[[ 39  27   3  32  -3  17  27  -6]
 [-13   3 -38  -1   2  19  43 -37]
 [-24 -21  32 -35  -1   6 -46  29]
 [ 29  -9  25  11  -1  19 -31  24]]
=>
[[ 39 -13 -24  29]
 [ 27   3 -21  -9]
 [  3 -38  32  25]
 [ 32  -1 -35  11]
 [ -3   2  -1  -1]
 [ 17  19   6  19]
 [ 27  43 -46 -31]
 [ -6 -37  29  24]]

[[-11  -1   2   4 -25  10  27 -33 -31  39]
 [ 18 -16 -13  -5 -19  18 -16  -8   8  -7]
 [ -9  37  -8 -14 -20 -17  18   7   7 -11]]
=>
[[-11  18  -9]
 [ -1 -16  37]
 [  2 -13  -8]
 [  4  -5 -14]
 [-25 -19 -20]
 [ 10  18 -17]
 [ 27 -16  18]
 [-33  -8   7]
 [-31   8   7]
 [ 39  -7 -11]]

[[ 13  43  -8 -14 -20  12   2  -7]
 [ 14  30  -8  -7 -17   3  -4 -14]
 [  9  41  -7 -11 -22  10   7  -4]
 [  8  25 -20  -5 -20   5  -4 -11]
 [ 17  41 -11 -19 -16  12  -5 -12]]
=>
[[ 13  14   9   8  17]
 [ 43  30  41  25  41]
 [ -8  -8  -7 -20 -11]
 [-14  -7 -11  -5 -19]
 [-20 -17 -22 -20 -16]
 [ 12   3  10   5  12]
 [  2  -4   7  -4  -5]
 [ -7 -14  -4 -11 -12]]

[[-41  -1   2 -24  24  -1 -12 -10   1  -7 -40  10  43]
 [  4   1  -8  -6 -22  35  50   6 -12  -1 -52  19  10]
 [-10  22  17  17 -16 -41   0  -4   4 -13   0  21 -42]
 [ -7   2 -15  19  28  -3  54  17 -40 -16  -1   0 -11]
 [ 12   1 -42 -26  11 -32   7 -26  13 -27  16  -9 -12]]
=>
[[-41   4 -10  -7  12]
 [ -1   1  22   2   1]
 [  2  -8  17 -15 -42]
 [-24  -6  17  19 -26]
 [ 24 -22 -16  28  11]
 [ -1  35 -41  -3 -32]
 [-12  50   0  54   7]
 [-10   6  -4  17 -26]
 [  1 -12   4 -40  13]
 [ -7  -1 -13 -16 -27]
 [-40 -52   0  -1  16]
 [ 10  19  21   0  -9]
 [ 43  10 -42 -11 -12]]

[[ 30 -19  35]
 [  9  -4  10]
 [-33  23 -41]
 [ 19 -13  23]]
=>
[[ 30   9 -33  19]
 [-19  -4  23 -13]
 [ 35  10 -41  23]]

[[ 26 -20  22  11  18  -2 -31  -6  -8  15  31 -14 -15]
 [ 19 -31   6 -13   8  -1 -20 -25   1  -4  32   1  -1]
 [-21  21 -16  24 -19  -2  19  11   4  11 -42   3   9]
 [ 22 -22   5  -6  12  -4 -25 -14  -7   6  29   1  -5]]
=>
[[ 26  19 -21  22]
 [-20 -31  21 -22]
 [ 22   6 -16   5]
 [ 11 -13  24  -6]
 [ 18   8 -19  12]
 [ -2  -1  -2  -4]
 [-31 -20  19 -25]
 [ -6 -25  11 -14]
 [ -8   1   4  -7]
 [ 15  -4  11   6]
 [ 31  32 -42  29]
 [-14   1   3   1]
 [-15  -1   9  -5]]

[[  0   1   2  -2   1   0   0   1   3]
 [-12   5  14   1   2   3   9  18   5]
 [ 24  -7   9 -17 -10 -24   8  -3  23]
 [ 17  -9   8 -28 -10 -32  -2  -4   6]
 [-25 -35  -7  -5 -46  12  11 -26  -2]]
=>
[[  0 -12  24  17 -25]
 [  1   5  -7  -9 -35]
 [  2  14   9   8  -7]
 [ -2   1 -17 -28  -5]
 [  1   2 -10 -10 -46]
 [  0   3 -24 -32  12]
 [  0   9   8  -2  11]
 [  1  18  -3  -4 -26]
 [  3   5  23   6  -2]]
